(in the rows, 128 means zero)
One turn moves each row of this set onto another row. After a few examples, where does it send each row asked below?
vipi: [126 108 114  75 136 113  75 150 102 147  95 113 150 137  83 149 117 138
 128 113 144 133 113 142 124 141 140 145 117 141 113 120 117 125 124 116
 139 157 145 104 141 145 136 121 105 116 151 131 150 111 152]
Pigi: [104 129 110  89 155  97 133 147 105 126 110 145 150 146 118 147 136 143
 140 115 150 123 126 141 100 142 161 150 111 152 107 118 124 127 148 118
 140 138 151 142 152 103 126 101 118 125 145 129 154 128 175]
mul: [138 110 115  71 132 107  74 150 101 144  96 123 144 139  88 142 120 141
 118 106 147 128 114 143 124 147 147 137 130 137 113 114 120 120 124 103
 135 159 143 107 138 147 122 128 105 121 148 133 148 119 157]
Bosap: [144 135 118 105 104 117 141 135 103 106 115 123 144 148 148 151 128 123
 170  77 109 126 161 129 141 117 156 127  93 136  68 158 118 155 137  88
 137 134 132 131 138 131 137  95 115 105 136 165 160 119 116]
fesi: [113  94 123 136 124 127 108 106 100 127  78 120 114 135 114 102  92 140
 159 106 143 158 141 163 131  97 131 123 125 114 107 157 117 126 127 122
 112 133 129 121 116 120 125 108  78  99  93 132 152 130 124]
Nefi: [133 122 111 140  94 121 121 121  95 129  78 140 133 122 122 129 116 146
 161  95 125 152 152 159 137  98 128 114 110 107  96 145 133 118 132 129
 122 131 128 100 113 132 121  98 104 131 123 114 156 128  98]
budo: [124 112 116  79 135 110  87 153 102 137  93 105 151 138  91 156 110 146
 126 111 136 123 113 134 124 139 142 145 114 154 108 119 121 113 127 117
 140 167 143  97 140 142 134 113 102 116 155 132 143 114 150]
nodu: [125 106 122  81 137 108  86 157 103 131  91 100 144 141  97 155 102 151
 124 108 143 122 112 132 120 141 148 138 123 151 116 116 115 109 129 107
 132 165 136 103 133 137 125 118 104 115 144 142 140 113 165]
delu: [121 104 120  98 127 125 122 123 100 113 114 117 132 166 136 127 113 110
 170  93 129 135 145 134 133 108 151 133 108 126  85 160 100 173 128  91
 129 126 132 153 141 127 145 104  95  89  94 177 153 112 145]
dezig: [112 129 114  95 160 104 134 151 103 122 119 134 133 135 122 146 136 140
 136 110 150 123 135 142 113 152 169 152 110 154 100 122 121 127 153 118
 132 141 137 143 139 111 121  97 122 126 140 129 160 134 180]
Beg: [135 138 105  97  94 123 143 132  93 115 115 144 151 160 133 150 136 121
 173  81 110 125 148 125 142 111 150 129  98 128  74 148 124 164 120 104
 140 133 137 129 141 141 138  88 119 119 121 152 149 119 111]
nofe: [137 118 120 147 100 116 122 119 101 125  77 125 131 120 130 133  98 147
 165  90 122 149 159 161 137 103 127 120 107 118  95 149 132 111 145 121
 120 133 123 102 112 118 120  98 102 117 130 123 159 130 103]
Pum: [120 112 121 124  99 111 118 105 105 113  67 149 138 142 128 111 106 161
 151  96 135 146 132 150 111  93 136 104 137 120 111 145 139 102 119 105
 121 140 153 107 130 115 112 116  80 111 113 127 136 142 104]
Kaz: [131 131 120 129  89 126 140 113  91 119  76 133 141 148 135 151 105 119
 165  80 100 147 143 141 132  99 120 129  96 129  84 157 128 116 131 130
 133 137 138 131 125 141 117 102 123 121 141 144 154 130  95]
pekol: [ 97 125 117  90 162 107 132 146 106 122 117 133 138 139 117 144 133 144
 139 115 152 129 127 139 103 147 170 156 112 157 109 128 121 129 145 118
 134 141 150 144 146 104 127 101 117 116 137 133 156 136 180]
dase: [117 100 125 132 118 132 108 115 100 130  87 124 113 130 111  94 107 147
 149 108 146 164 143 162 135  99 137 111 128 100 104 158 113 133 120 120
 112 133 129 117 110 124 113 116  89 112  98 134 162 137 125]
mabev: [143 117 120  76 127 113  78 154 101 137 100 115 138 127  95 155 118 144
 121  98 140 128 121 137 128 155 157 141 126 143 112 118 123 116 128 103
 131 162 137 102 130 149 121 123 116 121 151 132 150 126 155]
teman: [120 118 116  93 119 134 130 131  98 120 119 129 132 169 118 117 132 119
 164  95 139 141 140 133 141 110 157 119 113 111  83 158  97 184 111  96
 129 127 131 149 134 136 129 109 107 104  97 176 158 113 140]
Deput: [111 105 123 121 121 142 121 106  90 129  80 125 118 160 114 110 106 106
 155 101 133 162 130 153 132  97 121 123 113 110  94 165  99 143 116 130
 122 130 132 158 122 146 118 120 102 107 104 157 159 119 126]
Dit: [109 131 106  89 158 103 132 145 100 132 119 146 140 142 111 139 142 135
 136 115 150 124 130 146 114 148 160 155 109 150  97 119 124 135 146 124
 139 140 146 144 148 114 126  97 117 130 143 120 160 132 171]
zur: [124 119 131 105 100 121 130 103  99 101  70 149 133 165 137 108 119 133
 135  88 125 144 122 139 110  96 137  98 134 123  94 155 123 108 110  95
 128 146 161 146 137 138  96 135  93 112 125 160 145 146 111]
Dad: [134 130 126  86 105 111 142 129 109  97 110 140 146 174 142 118 131 141
 150  83 130 121 139 124 125 110 166 100 126 129  79 151 115 149 116  65
 133 143 150 139 146 122 111 119  98 102 123 182 148 130 129]
seren: [120 111 138 109  99 116 132 102 100 100  74 136 135 170 145 116  97 137
 141  87 115 140 125 133 109  92 134 109 132 131  98 155 123 103 116  97
 127 149 155 143 136 123  94 128  95 106 121 167 140 153 120]
lota: [126 119 117  84 104 106 136 117 101  98 104 148 152 182 145 127 120 130
 158  85 121 114 131 121 118 102 155 117 126 137  86 144 124 147 114  75
 138 141 154 142 156 123 127 107  87 101 105 168 131 130 129]
rodid: [127 114 133 127  98 111 119 112 109 111  75 139 134 135 131 107 104 168
 146  93 136 150 141 151 114  98 143  99 136 116 108 150 134 102 125  95
 118 142 147 105 123 106  99 123  87 109 124 139 149 150 110]
Gela: [118  96 134 123 120 140 114 113  91 122  87 112 111 150 132 113 100 110
 152  97 124 162 139 150 131  98 129 123 114 109  96 167  96 139 125 120
 117 129 125 157 115 140 113 122 109 108 103 166 166 132 138]
gize: [131 108 123  82 134 117  79 158 102 136  96 101 136 128  96 160 108 146
 128 102 144 132 118 135 125 151 156 143 122 144 120 122 114 118 130 107
 127 158 132 104 125 143 125 121 117 115 142 142 147 116 165]
zan: [114 134 115  88 151 100 130 151 106 124 115 148 140 138 122 146 143 144
 136 107 155 127 132 143 103 153 172 145 117 146 109 119 123 127 150 109
 133 136 145 144 143 108 115 108 127 128 146 131 160 134 178]
raz: [106 130 113  84 157 108 126 144 105 129 120 148 137 138 110 135 146 140
 135 112 158 133 127 143 107 153 172 152 117 147 107 126 123 137 139 116
 134 137 152 146 147 111 122 108 120 122 139 127 162 139 176]
sek: [142 131 123 126  88 129 131 121  91 114  81 134 134 132 145 145 122 119
 155  79 101 151 150 144 131 103 130 117  98 119  83 159 124 117 133 120
 130 134 136 133 120 149 113 112 128 128 145 145 165 136  98]

Dit goes to raz
Nefi goes to dase
Beg goes to teman
And these:
gize goes to nodu
seren goes to Kaz

One turn moves each row of this set onto another row. After a few examples, where does it send each row asked below?
sut: [151 130  98 123 129 149 120 119 124 100 129 113 124 115]
pogu: [111  98 131 136 101 138 123 139 133 116 143 141 143 150]
rike: [114 102 113 135 104 128 121 129 138 119 128 158 144 151]
rekud: [106 140 141 137 108 126 125 123 136 159 114 142 110 151]
Nam: [132 125 138 118 109 170 136 144 143 108 145 123 134 125]
dube: [122 126 126 117 107 163 130 145 133 103 134 107 123 115]
tuvon: [151 146 123 146 101 147 109 108 125 113 131 141 104 137]
bapez: [117 153 130 107 147 137 123 122 143 121 139 109 108 113]
mez: [151 141 108 145 111 135 100 106 122 112 136 134 115 139]
Degu: [ 94 126 130 136 109 138 128 144 121 159 121 140 108 141]
dul: [116 128 128 112 120 166 132 143 133 106 151 116 132 120]
sizen: [131 130 125 142  94 156 133 126 109 142  99 128 126 128]
mek: [137 115 140 138 143 139 130 143 119 131 122 156 164 121]
rar: [141 116 155 150 136 134 122 137 113 131 127 138 159 128]
sirip: [150 134 128 158 117 124 108 120 126 109 138 151 108 142]
gok: [117 105 122 115 137 140 143 129 136 114 122 128 163 122]
reki: [124 136 159 142 121 114 124 137 148 122 128 109 113 140]
ful: [148 132 122 150 109 156 122 136  98 139 113 121 123 117]
fize: [147 149 125 147 119 124  97 110 122 113 129 136 104 132]
Nuda: [129 129 149 139 157 134 140 138 119 135 120 151 155 123]
nolu: [114 145 117 123 129 109 110  98 142 123 129 126 105 140]
dusum: [128 111 121 135 101 147 122 125 139 119 142 163 139 152]
Befed: [130 147 117 122 141 148 105 141 134 140 156 157 104 124]
Lilig: [130 131 122 139 112 152 134 136 100 139  93 123 131 110]
fasur: [113 131 109 121 152 127 125 123 124 163 120 159 132 127]
razi: [104 138 120 135 116 119 131 130 137 161 108 132 109 147]
fevob: [134 129 155 137 141 145 134 140 125 149 124 155 155 126]
kif: [114 142 108 129 126 111 119 106 136 121 117 122  94 141]
mam: [120 125 107 120 150 128 116 120 139 109 153 160 121 138]
gira: [106 109  88 122 116 143 125 118 109 134 116 142 134 135]
kabif: [126 144 163 131 133 119 118 130 142 109 127 107 125 125]
sogid: [142 141 107 120 129 154 124 114 118 103 125 113 118 104]
vir: [136 147 124 120 153 150 117 146 140 147 154 147 119 123]
zok: [128 130 131 123 112 163 130 158 138 123 145 108 112 119]
nelez: [133 149 171 140 127 127 128 124 138 127 116 114 127 131]
Gulip: [131 149 142 122 138 157 120 142 143 140 156 153 112 127]
kive: [123 135 112 141 106 152 133 121  94 131  99 127 123 122]
tusir: [127 150 129 112 162 133 128 133 142 128 132 111 111 113]
Mazi: [119 147 161 135 134 115 119 120 133 128 122 103 132 134]
Lemag: [115 108 123 108 145 145 134 138 130 124 134 124 162 122]
Lir: [122 107 108 134 111 137 132 131 143 106 139 157 140 150]
gegi: [108 132 122 127 160 118 124 121 115 154 118 154 132 131]
vofo: [131 126 126 133 134 121 128 114 115 128  96 101 146 123]
Ked: [104 109  92 118 116 140 136 122 126 140 110 141 138 132]
zis: [ 95 133 128 126 121 122 121 139 139 163 121 144 112 144]
zasu: [132 140 131 138 144 149 119 148 120 145 149 164 108 123]
Reg: [128 131 104 122 145 125 107 109 139 124 149 163 125 136]
Nagos: [136 131 130 134 139 129 135 110 113 116  98 112 148 111]

vir goes to Nuda
rike goes to dube
And these:
Nagos goes to nolu
rar goes to reki
gegi goes to vofo
Nam goes to Gulip

